128 stands for zero in the data rows.
Here are some numbered points:
[ 88 120 105  97  94 128 129 120 151 126 149  73 122 120 117 171 134 185 108 107 136 133 137 157  70 200 108 119 120  95 121 165 154 179  99 138 136 105 111 101 103 131 117 115 131 133  81 161 100  70 120 181 171 166 104 144 112 132 141 115] 0
[196 106 130 111 120 137 115 171 162 148 146 189 178 206 108  78  98 133 142  97 107 186 201 122 136   0 129 173 155  83 255 101  83  81 113 187 115 176 188 181 136 172 122 129 106 142 162   8 159 174  57 188 131 199 127 136 131 138  84 135] 1
[104 136  81 109 108 120 111 140 135 162 163  94 124 146 104 143 136 161 110 107 113 135 105 150  84 206 129  94 132  36 108 174 183 169  93 142 141 111 111  82  88 175 111 128 172 138  86 190 116 115 137 169 140 169 103 148 126 121 149 127] 2
[ 69 150 144 149 140 149 121 100 124  83  95  74 154 129 147 110 168  63 119 196 169  99 124 108 168 179 166 164 108 170 147  96 126  88 175  58 107 167  92 137 138  82 141 154  46  65 170 124 142 166  95  92 137  65 113 107 154 133  96 162] 3
[147 173 148 104 126 126 127  99 150 139 152 125  95 107 129 145 163 116 104  98 128  58 107 108 126 249  77 160 149 122  90 176 165 151 127 131 105 125 118 110  71 134 111 161 166 137  64 112 185 129 156  73  73 135 134 149  74  88 103 139] 4
[102 140  98 140 119 153 125 120  86 130 161 144  91  98  95 174 139 142  91  81 114 108 172 174 106 247 106  95  96 136  98 177 195 157 122  98 117 113 104 105 172 120  86 105 143 114  78 174 165 107 166 150 121  98 116 125 104 122 106 100] 5
[128 127 126 156 116 133 137  67 135 120 130 130 103  85  83 161 125 136  97  97 140 142 138 143 130 204 135 124 111 121 116 149 127  92 183  99 138 141 126  78 119 153 102  98 109 119  74 183 149  87 151 125 129 114 130 106 129 149 121 152] 6
[125 175 133 179 163 113 113  84 116  87 108 101 139  88 173 118 180  34 138 184 167 103 134 121 164  95 192 129 126 180 180 100 121 102 140  64 110 153  94 135 160  77 157 157  61  79 164 132 140 141  96 116 132  90 127 134 172  91  91 166] 7
[128 136 181 161 148 153 130 105 134  74 104 126 154  97 156 110 147  69 136 138 147 102 131  73 169  75 188 151 172 165 162 108 146 126 160  67  93 140 113 160 176 106 137 145  58  59 142  94 117 174  96 121 104  69 150 103 146 110 125 135] 8
[129 106 100  78 112  93 101 165 127 178  84 147 162 206 153  96  96 182 141 191  89 134 122  73 150   0  99 113 163 186 144  84  94 126  69 229 121 198 134 177 139 113 109 111 119 168 255 146  94 139 138 128  74 121  95 152 114 109 132  79] 9
[169 156 142 120 119 118  85  71 149 101 132 137 116 119 120 145 162 100 119 111 140 109 124  79 148 142  88 118 133 100  63 152 121 150 158 133 123 173 169 140  91 166 140 133 150 123  57 124 186 112 126  74  36 115 122 126  97 134 117 126] 10
[133 146 112 109 137 120 143 118 120 124 176 109 113 119 110 212 124 137 104  74 110 108 152 151 125 224 126 115 116 130  98 144 164 147 144  86 139  88 115 114 132 130  97 114 155 115  92 154 147 109 146 149 111 105 131 141 110 151 124 145] 11
[106 145 159 142 139 165 116 110 121  65  97  73 161 121 185 126 188  75 143 146 172 102 113  99 159 144 157 138 141 165 123 128 136 131 141  59  99 138  96 177 144  87 139 160 105  32 173  89 129 159 122 147 110  58 110 140 152 117  72 175] 12
[170 123 160 158 141 132 126 147 143  90 174 218 171 205 115  66  87 128 154  78  79 185 217 120 204  81 131 175 155 112 193 111 100  48  92 169 120 156 134 133 194  97 109 125 155 121 150  42 169 173  88 171 122 197 165 184  83 121  99 151] 13
[143 120  97  89 116 113 108 143 145 212  46 131 129 154  96 124  65  98 135 234 114 187 148 109 126  17 157 119 107 197  92  58  81 148  81 207 185 109 157 174 110 148 120 111 129 140 187 128 128  93 174 121 109 131 135 133 167  88 136  74] 14
[164 146 140 144 102 131  99 121 131  90 150 150  88 117 116 138 135 139 102 101 101  92 106 150 130 181 109 132 146 126 131 174 145 132 144  86 137 147 110 118 148 133 112  95 102 110  95 167 134  86 161 114 103 127 134 118 121 125  98 148] 15
[ 84 142 116 118 127 127 148 131 131 112 145 110 130  86  89 176 117 189 140  74 131 123 121  97  81 113  86 110 125  47 110 159 133 184 141 153 143  93 129  96 107 137 129 128 145 153  63 184  85  86 153 171 120 166 105 129 118 142 127 131] 16
New points follow, each followed by the numbers of its two nearest points above, looking only along the 2 directions in which the numbered points spread most, smallest number first.
[142  70  77 107 137 133 140 167 109 162  75 127 155 193 172  59  95 125 113 182  82 150 119 105 123  67 131 115 165 146 164  59  86 127  90 184 136 194 144 153 153  90 151 117 136 169 251 149  79 188 163 131  80 117 113 153 149 108 154  76] 13 14
[ 83 144 116 132 101 119 121 129 143 169 138 106 152 149  90 186 109 164 105 118 142 127 145 137  53 151 102  89  94  98  88 182 134 198 108 137 152 119 132  90 118 159 105 138 130 159  99 184 137 107 182 151 173 157 113 123  92 124 143 135] 0 16
[ 89 130  84 132 183 116 167 120  88  90 135 141 138  85 139  92 124 176  78 153  88 149  78 142 136 112  85 152 129 141  85 183 119  93 143 122 100 117 141 110  89 146 171 127 186 155  99 141 135  90 150  84 127 180 154  91 165 193 168 150] 10 15
[125 108 105 115  95 145 139 143 127 155 163 131 152 136 100 173 120 173 133 118  97 112 112 132  65 155 133  92  84  83 117 153 175 171 124 149 130 113 136 101 123 162 127 114 140 164  70 152 120 109 138 159 158 133 128 142 120 116 128 121] 0 16
[103 113 171 175 146 146 153 128  58 203 173 136  61 119 136  97  80  88 170 115 154 160 109 178 158 160 161 139 128 169 188  62 168 103  86 128 145 110 118 131 169  85 108 136 112 136 139 136 105 147  91 111 166  98 188 102  87 116 170 129] 10 15
[108 130 157 137 111 110 160 156 135 128  71  97 207 155 176  78 222 111 159 153 129 128  95  96 110  21 140 116 106 170 170  80 149 129 156 138  39 156 116 143  86  82 187 135 155 121 220 118  99 228  76 166 129 110  70 165 109  91 126 151] 8 13
[104 125 142 103 139 120 166 194 146 141 113  67 189 141 180  43 208 118 153 208 116 138 107  75 123   0 147 132 106 130 112 143 139 157 123 129  87 147 127 155  94  99 176 146 121 121 188  84 101 166 111 147 145 112 147 143 141 106 130 132] 13 14
[152  70 148 134 123 110 135 121 132 178 120  92  99 121 116  59 129 141 208 104 192 136  88  96  98  58 127 196 144 123 151  54 149 190  94 168 170  83 155 113  75 125 138 192 158 198 125  88 105 193  67 127 117 141 144 125  77  76 182  92] 13 14
[151 148 146 156 156 128 116 152 110 101  80  87 164 135 178 112 150  85 174 175 180 111 104 144 116 105 170 146 132 134 162  89 117 136 122  87  96 132  91 150 122 125 159 147  58 120 186 123 106 154 104 128 163 108 122  86 153  95 103 147] 7 8
[119 102 106  94  94 168 117 150 122 148 143 117 141 109  85 151 133 168 126 129  97 119 107 150  78 144  85  77  95  64  88 161 126 159 130 141 122 116 101  99 134 151 119 123 148 144  78 159  91 111 155 145 159 175 105 124 106 123 163 144] 0 16
